One turning vector, and how many steps it has turned
The counts run from 0 to 275.
[-24.4  44.3   4.1  35.1 -37.8 -14.6  26.3  27.8 -18.0 -11.1  14.8  34.3
  -9.0  12.3  16.3 -13.4  12.4  25.3  -1.1  32.4   8.6  15.7 -15.0  45.0
   2.3  19.8   2.7 -10.7 -15.8 -42.7  -2.7   5.1  10.5  17.7  50.9  16.9
  48.2  -1.1  -6.1 -15.4  18.7  19.0  18.6  11.5  29.1 -18.8  17.2 -15.8
 -29.8 -17.5  -0.2  28.0  -9.8]
107
[ 14.8  24.8  19.2  25.5 -12.8 -18.3  -5.6  20.7 -18.6  46.1  16.4 -15.0
   8.5  15.0   2.7 -11.8  -9.0  30.7  -2.6  20.3  11.9  33.0  -9.0  42.9
  -1.0  38.2  20.4  19.9  -8.5 -17.4 -51.1  11.1  40.6   5.4  42.3  12.5
  39.5 -14.1  33.8  21.1 -10.6  29.7  11.5   9.3  27.1   9.7 -17.5 -25.8
  -7.4 -17.4  17.5  12.6  -7.1]
151
[-36.8  -1.8  -1.4  29.2 -26.6 -25.5  41.6  -6.6 -27.3  -0.3   1.2  31.3
 -16.0 -17.2  -5.7   3.5  -2.3  30.3  43.1  19.9  -6.4  28.5 -29.7  10.4
  13.7  -7.2  13.9   0.3 -15.0 -11.6 -14.0   2.1  -8.1 -33.1  18.2  -5.2
  40.5 -27.9   0.4 -42.7  31.0  31.2  11.5  -1.6  30.7   8.8  24.7  19.4
 -24.6  -1.5 -17.7  27.1   0.4]
63
[-11.9   7.4  26.0  13.0 -34.7 -10.6  -7.7  -1.8 -19.4  10.4  11.6   1.7
  12.5  14.0 -19.1  -6.4  13.3  21.4  -1.0  21.5   9.5  40.9 -43.1  -6.5
  24.9  14.3 -15.6  41.1  30.6  -1.0  -2.4  25.1  53.8 -20.0  26.5   2.5
  38.2 -24.6  18.0  -5.7   9.6  76.0   6.3 -15.0  35.9   5.5  -8.8  16.1
   5.4  -6.5 -10.9  -4.4 -13.3]
196
[-32.8  39.7 -27.9 -11.3 -38.4  -4.7  -8.2   4.7 -52.8  43.2   8.4   4.8
  -6.5   9.4  -1.1  -6.9  -4.8  30.0   0.7  28.0 -20.3  41.5 -17.3  -1.7
  -9.7  24.3   1.4  21.6   2.6 -15.2 -24.2   6.6  45.9 -37.2   3.2  17.4
  20.0 -16.0  36.4   8.3  30.9  31.5   3.3  -4.4   8.5   9.0  -9.1  19.5
  -7.0  17.0  30.5 -11.5   1.1]
182
[ -4.8   7.7  11.6   7.4 -25.6 -33.5 -28.8   3.5   2.4  20.4  12.7   2.2
 -20.0   4.1  -7.7 -19.3   8.4  20.1  -9.5  16.5   3.2  35.6  -3.6  41.3
  -4.7  34.9  21.4  16.4  -0.4 -16.5 -37.2  -0.1  20.7 -31.4  61.8   8.6
  52.9 -14.0  13.7 -21.2  10.3  54.7  -2.3  20.3  19.2  16.0  -5.8 -22.9
   0.6 -19.3  10.6  24.4   1.3]
153
[-32.9  -3.0  -7.6  20.9 -51.0   1.3  24.9   2.7 -38.0  17.3 -24.5  23.4
  46.2  15.6   6.3   4.4  25.5  10.2   9.9  24.6   3.3  31.7 -37.1  24.3
   9.5  -5.9  19.7  -9.3  -5.4   4.0 -27.3 -17.1  24.9 -38.8  30.7 -16.0
  35.1 -11.8  18.3   5.3  14.9  33.9   8.0  15.8  15.3 -21.2   8.5  23.5
 -17.8  14.8   1.5  13.4  33.1]
88
[-13.4 -21.1  25.6  10.3   4.9 -25.4  23.0  20.9 -16.4  31.2 -12.1   0.6
  11.5 -11.0  11.2  23.4  16.6  19.0  42.8  31.4 -30.7  43.7 -18.3  40.8
   3.9  11.5  32.3   4.9   8.4 -12.8 -14.7  13.1   0.2 -35.6  32.9   0.2
  52.0 -46.6  27.1  -5.1   4.9  19.4  14.9  20.5  17.2 -22.1  -2.9   8.4
 -29.1 -19.9   4.4   8.4   5.3]
40
[-10.9  26.8 -17.9  24.6 -32.0  -9.2  14.0  20.7 -32.5  19.9  25.1  15.8
 -18.7   2.4  -6.5 -39.6 -14.6  17.1  -1.1  32.9   5.6  25.2  -7.2  87.1
 -14.6  25.9   5.9  -0.8 -17.0  -4.9 -26.3  22.0  31.6 -18.0  32.2   2.1
  34.7 -23.4  24.7   4.0  16.9   6.0  17.1  -5.3  38.0  21.1  -3.2   2.7
  -7.9   5.9  23.5 -16.0  10.2]
130
[-14.6  13.7  18.3  19.8 -27.9   2.2  16.2   5.7 -40.8  45.7 -28.7  16.3
  32.7  46.4   5.7   0.4  19.3  20.9  24.2  24.2 -19.3  45.9 -12.5  15.3
 -29.8   2.8  17.0   2.5   1.6 -20.2 -45.7   8.4  40.3 -19.0  17.3  13.1
  18.9  -1.2  40.8  15.3  -1.1  31.0  -4.9   0.8   0.5 -22.1   4.6   9.8
 -41.4   5.8  23.6  -1.4   9.7]
263
[-16.4  23.5 -18.8  27.2 -26.0 -19.9  25.4  26.1 -23.9   5.1   8.9  25.9
 -14.6 -36.6 -14.3 -12.9   4.8  26.6   2.4  36.1  14.9  12.9 -36.3  35.6
  28.6  13.4   3.0  18.6 -17.8 -21.4 -10.2   1.9  10.6  -2.4  30.4  -4.1
  59.7 -12.5 -11.0 -17.1  32.0  16.3  18.1  12.3  50.4  13.8  12.4   2.4
   1.2 -12.9   3.9  19.5   9.6]
119
[-24.5  -3.1  22.5   3.3 -15.5 -12.2   5.9   8.2 -35.5  16.1  -8.9  12.2
  45.0  10.9  11.9   4.1  12.6  11.2  42.4  22.8 -25.6  56.4 -31.0  34.6
 -15.6  -5.8 -20.3 -17.7   4.5  -4.7 -19.5  31.0  32.4 -31.8  29.5  -0.8
  30.0 -33.2  29.2   9.5   9.5  39.1   2.8   2.6  -0.7 -28.4  -5.1  13.8
 -43.3   6.6  13.2 -16.7  -9.4]
31
[ -9.9   1.2  22.3  32.5 -38.5 -15.4   2.0 -12.3 -15.5  12.6 -17.8  31.0
  10.2  35.3 -11.5  -2.6  24.0  25.0  10.1  14.6   1.4  37.3  -9.1   4.4
 -12.2  -0.9 -17.6  21.4  -1.7 -15.4 -48.3  11.7  43.3 -11.8  26.5  18.6
  37.8  -2.5  19.4 -12.7   2.1  70.3   0.7  -2.9  -0.5 -29.8  15.2  -7.0
 -28.2 -18.6   8.4  13.5  -2.1]
265
[-27.2   0.3  18.5  26.9 -25.4  -4.1  46.4  15.8 -29.7  21.0  -2.7  21.8
  30.0  12.3  38.0   8.5  10.4  27.3  31.0  25.1 -18.4  33.3 -35.9  23.7
   2.7   3.4  17.2 -27.3   1.1 -23.1 -21.3 -13.5  13.6 -11.3  36.7   9.1
  26.5 -30.3  -5.5   0.3   2.8   3.1  -1.8  10.4  27.0 -33.6   5.6   2.3
 -52.2  -2.2 -12.6  18.9  16.0]
271
[  7.2  19.8  21.1  27.8 -13.2 -15.0  27.0  15.2 -37.2   0.3  23.6  19.6
  -4.5  18.8  -5.2  -1.8  -5.9  28.5  20.8  28.5   6.1  29.8 -40.9  -1.6
  16.7  25.9  -8.7  27.9  24.9 -13.3  13.7  43.0  35.7   9.6  11.4  13.3
  37.0 -43.9   9.9  -9.9   5.7  30.4   5.2 -31.3  49.9  -0.5   4.0   6.6
 -27.8 -17.0  -8.3  -6.4 -27.2]
13
[-14.4   0.8  -0.3  53.3 -26.8 -19.7  22.1 -17.2 -18.5  -5.7   0.8  37.3
 -21.8  -3.4 -19.3  -4.2   8.7  26.4  30.3  22.7   1.1  17.8 -23.3  15.2
   6.0   2.8 -16.0  16.5 -25.7 -21.6 -58.4  16.3  30.5 -12.4  11.9  40.9
  43.8 -16.2   4.3 -22.0  23.5  44.3  13.3  -0.3  21.2  -8.8  31.5   6.8
 -28.6 -19.8  -0.5   1.2  -6.3]
59
[  2.8 -18.2  39.6  25.0 -30.0 -15.5  25.2  12.1 -22.1   5.1   3.1  21.9
 -16.7  14.5   5.0 -30.7   1.4  34.4  18.3  19.7   3.7  47.7  -3.1  11.3
 -12.4   3.6  -4.9   7.4   7.1   4.6 -32.4  20.1  13.4 -17.5  38.4 -16.9
  41.8 -38.5   9.2 -30.3   1.9  37.7 -22.5 -14.6  37.5   7.9   9.0 -16.3
 -29.2  -9.4 -13.4  31.6  -2.0]
257
[  0.6  12.9  26.8  34.6   2.5 -15.3  30.8  29.4 -18.2  -5.9  -1.8  24.8
  -1.5 -11.4   8.7 -16.3  12.1  27.3  16.6  26.6   1.7  20.9 -16.3  24.0
  -4.7   4.9  -6.9  14.7  -8.4 -36.6 -69.4  30.2  43.8   7.5   9.8  27.8
  48.4  -2.2  14.1   1.9   5.8  33.7 -22.2 -12.1  21.2  -7.3  11.7 -27.5
 -36.7 -25.9  -3.6  16.8 -14.4]
47
[ -0.2   2.5   1.2  33.6 -41.1  -9.6  -8.8 -19.4 -15.4  15.8  13.1  11.7
  10.9  12.3 -35.9  -8.8   8.1  19.5   4.7  24.2  16.5  17.2 -35.5  58.1
  16.9  27.9  12.2  27.9 -16.4   1.5 -35.3  13.3  43.6  -7.5  42.8   2.4
  37.9  -1.3   8.0  -9.1  14.8  51.3  24.4  13.7  29.8  17.2   1.8   8.3
  18.5 -15.5   1.6  -2.4  12.2]
140
[-19.4  23.3  36.7   5.0 -16.9   5.8  -0.7  11.1  -1.5  20.5  -1.4  -4.4
  11.0  30.0  -4.7 -14.4  25.6  20.0 -19.1  17.8 -13.1  35.2 -24.3  36.9
  -4.2  23.9   6.2  23.3  32.3 -30.6 -10.1  40.6  55.7 -19.2  18.1  29.7
  36.0  -8.0  33.7  -5.8   2.1  56.8  -1.9 -13.7  19.3 -13.2 -28.2   1.8
  -7.7 -11.6   1.4  -2.1  -7.9]
208
[-22.5  22.8  -7.9   8.9 -27.0  -8.9   1.6   3.4 -55.8  24.0   4.9  27.4
   9.3  -9.2   2.1   4.4   6.0  38.3  39.9  39.8 -14.3  47.8 -44.6 -21.8
  14.2   1.0 -32.4  21.7  -8.7  -7.6 -12.7  11.0  20.0  -8.5   9.1   7.8
  23.8 -21.3  -8.3  -9.4  59.5  22.9   8.5 -10.3  15.5 -14.9   3.0  14.0
 -33.5   0.7  -1.8   0.3  -5.8]
8
[  8.8  -7.4  29.0  30.4 -22.1  -9.2  32.3  17.3 -32.4  34.7  -3.9  10.4
   8.7  13.1  -9.6 -13.5  -6.0  27.7  24.9  26.1   8.8  43.2  -9.4  15.7
 -13.4   3.1  -4.7  26.3  11.2   7.3 -60.9  19.4  51.2 -16.3   4.6   2.6
  32.8 -35.7  31.7  16.1 -13.8  33.9 -15.7 -18.5  32.1   3.5  -0.6  -2.3
 -30.4  -5.5   9.2  -3.9   1.2]
254
[-27.8  22.4  11.4 -15.8   1.7 -29.0  17.8  22.9 -21.1  -5.2  -2.3   5.4
  21.1 -40.5  17.8   0.0   2.0  38.0  35.5  27.5 -32.2  47.8 -40.8 -12.6
  -1.2  -4.4 -14.2   8.5  -1.2 -31.8 -20.9  23.4  18.7 -26.8  18.2   4.9
  39.9 -18.7   1.7 -10.7  22.4  40.1 -24.6 -12.2  18.3  17.9   7.3  -0.4
 -32.7 -14.8  -5.2  19.2 -33.2]
227
[-13.0 -10.2  20.7  12.9 -21.3  -7.9  27.9 -13.1 -37.1  -2.6   1.2  22.1
   7.6  12.4  -5.9  -2.5  11.5  41.1  51.7  32.6 -16.5  52.5 -41.7  -3.6
   5.7  10.3  13.5  15.6   0.7   0.4  -5.6  15.8   6.2 -23.7  37.0 -20.7
  31.6 -30.8  -4.9 -36.3  17.1  37.3  -7.7  -5.9  38.3  21.4  25.7  19.6
 -18.8  -6.5 -11.4  27.0  -9.8]
248
[-14.7  35.5  15.6  28.0 -26.4 -42.6  -5.3  -0.4 -12.4  42.3  33.7 -10.0
 -21.9  14.8  12.4   6.7 -24.1  32.9   9.7   1.5  -5.8  33.1 -16.1  32.6
   9.4  33.5  11.2   1.8  -9.1 -27.7 -15.0  -7.5  21.1  -9.9  55.0  29.3
  37.8 -27.8  14.7  -0.5   2.6  26.5  39.6  10.6  25.4  -8.3 -14.5 -11.0
 -31.4 -12.0  -0.8   6.3 -21.0]
164
[  4.6   8.3  28.9  17.8 -30.9  -0.5  22.2  19.7 -26.7   7.3  25.4  -5.9
  16.3  11.3  19.9  -8.5  -7.2  24.5  -4.3  27.7   8.0  31.8 -39.6  23.0
  13.9  34.3  -1.1  16.7  28.5   3.8   2.7  30.9  55.3  -3.9  33.8   7.2
  31.2 -42.5  15.3  17.3  -4.7  36.3  -9.0 -21.0  53.4   4.4 -15.4   0.5
 -15.1  -7.7 -12.5  -8.5  -6.8]
198
[-24.2  42.1 -14.7 -15.5 -28.9  -2.6   4.0   8.3 -45.2  11.3  16.1  16.3
 -13.3   3.3   4.2 -15.8  10.7  41.9  -1.1  40.6 -17.5  37.1 -34.7  -8.0
   2.5  39.2  19.3  22.1   7.1 -24.0  -1.3  -1.6  13.8 -28.7  29.0   3.7
  31.0 -12.1   1.7 -31.3  48.3  22.9 -16.0  -2.3  29.9  20.5   0.8  10.8
  -3.5   4.9   1.4  30.5   0.7]
179
[-24.4  37.3 -30.2  -7.6 -17.1 -29.5   4.4  26.4 -35.5  14.1  -8.0   6.2
   3.5 -19.3 -24.8  -5.6   3.7  29.8  21.7  31.3  -5.1  37.9 -28.5  12.4
   6.7  -2.4   1.4  19.2  -6.1 -24.2  -4.2  11.3   4.8 -32.8  23.3 -27.7
  55.4  -1.4  25.2 -16.2  23.6  48.0  15.1  14.7  12.0  26.4   7.8  21.0
   1.5   3.4  23.8  25.5 -13.5]
123
[-35.9  24.3   7.4  22.0 -59.3  -4.1   7.1  -7.1 -19.1   8.9  25.2  12.5
 -31.5  16.5  -4.1 -29.1  -1.9  22.8 -19.4  11.6   3.3  36.5 -28.0  22.2
  15.8  25.2  -0.7  18.5  22.5  -6.9   1.2  18.7  41.2 -22.4  22.2  17.3
  24.8 -27.6  10.6 -28.6  40.1  42.2  22.0 -11.4  40.0   7.4 -14.9  14.5
  -3.1   9.5 -19.3   0.7  -6.1]
187
[ -6.1   5.8  28.9  10.7 -17.5  -0.6  10.3  12.0 -12.7  14.9  21.2   7.7
   1.0   4.0  31.8 -12.6  18.4  21.1   2.4  35.8 -24.7  37.2 -23.0  56.7
 -10.8  47.4  -1.0  -3.9   6.5 -22.0 -17.6  25.3  35.3  -7.9  44.4  39.2
  28.1 -35.1  -1.1   9.4  13.0  19.7  -8.3  -3.4  22.0 -25.5  -6.5 -18.4
 -34.9 -26.3  11.0 -18.8   3.1]
211
[-39.1  35.9 -22.7  21.9 -26.6 -15.4  23.2  18.5 -29.5  29.8  -6.7  23.4
  -0.4   1.2   7.9   3.5  19.3  12.3   7.0  35.4 -15.3  19.0 -20.6  53.3
   2.3  23.7  24.8 -16.5 -14.6 -43.0  -5.2  -9.4   6.7 -13.5  34.9  18.9
  45.5  -5.5  11.2  -7.8  29.0   7.9  39.6  28.5  16.7 -23.8  11.6   9.7
 -21.6  -4.4  18.7   8.0  18.6]
109
[ -9.9 -17.2  14.7   2.9 -24.8   1.1  -8.7  -6.1 -33.4   3.1  -1.6  38.1
  13.4   6.0  -2.6 -18.9  38.0  19.5  27.7  43.5 -23.1  58.2 -20.1  32.6
 -13.9  11.4 -11.9   3.0  -2.3   2.7  -9.9  28.7  11.4 -30.6  34.3  -0.5
  38.2 -25.6   0.9 -27.5  35.1  44.2  -8.6  15.1  -0.5 -17.0  13.0  12.5
 -24.1 -14.9   9.7   3.2  10.3]
29
[-25.8  32.3  13.9  -7.6   8.0 -19.6  35.0  30.9 -30.1   7.6   0.1  -3.3
  19.6 -25.9  22.1   6.9 -16.3  33.1  26.7  23.4 -29.0  40.1 -37.7  -2.2
   0.0  -3.4   2.5  11.6   2.2 -35.3 -29.9  30.9  40.5 -21.2   6.0  11.6
  32.1 -14.1  24.4  15.1   5.3  26.8 -18.2 -24.8  23.0  13.9  -0.9   4.2
 -41.1  -0.3  -2.4   9.7 -34.6]
228
[  4.9  -8.4   0.1  33.9 -30.0 -26.4  24.9   9.7 -31.4  -5.0   8.9  37.0
 -30.4   6.8 -15.3 -24.4  -3.5  28.6  15.6  20.4  19.7  27.8   4.4  11.5
  -2.7   6.7   5.5  17.6   7.5  -0.5 -30.9  12.5  19.6 -28.4  21.1 -11.6
  53.3 -34.5  22.5 -35.1   4.8  44.7  -7.5  -9.9  40.2  21.3  35.9  -3.3
 -18.0  -7.5   1.9  19.2  -3.1]
72
[-21.8  41.8   6.5  26.6 -12.2 -20.6  26.8   1.1 -40.5  -5.7  -5.2  28.8
  20.0  18.4   2.3   7.4   2.5  29.6  49.1  15.8 -14.6  24.8 -23.1   9.7
 -12.8   8.4   1.1  -0.3 -31.0 -42.8 -36.5  25.1  34.1   3.4   6.2  29.9
  26.4   7.8  22.3   5.6   9.5  32.0   1.1 -18.7   8.2  -6.4  34.5   8.1
 -43.9  -3.7   9.1   8.4 -28.1]
56
[-26.6  30.9   7.4  13.9 -51.9 -13.7  17.7  -3.1 -21.2  22.9  25.9   2.8
 -22.8  15.5   3.8 -29.1 -20.0  24.4 -15.2   7.9   0.8  37.1 -21.9  24.9
   0.9  24.2  -5.8   8.7  16.3  -8.7  -2.4  23.7  50.7 -20.7  12.8  16.1
  16.9 -34.3  24.5  -3.4  15.3  37.8  28.1 -25.1  34.9   2.1 -22.9  13.5
 -16.5  11.3  -8.9 -17.9 -16.6]
186
[ -7.9  44.2  -8.6  17.3 -21.2 -35.3   1.0  14.1 -35.8  34.4  24.6  -7.1
   7.0 -20.6   7.7   5.7 -25.5  36.3  16.0  21.8   6.9  28.4 -33.4 -24.7
  15.4  15.0 -16.0  29.7 -11.3 -20.8 -48.5  -3.2  48.3  -1.1  18.9  22.2
  29.9 -18.8  16.1  28.3  18.3  28.1   3.3 -12.7  29.9   5.7  -5.2 -11.7
 -20.1  -5.5   4.9  -0.1 -24.5]
172
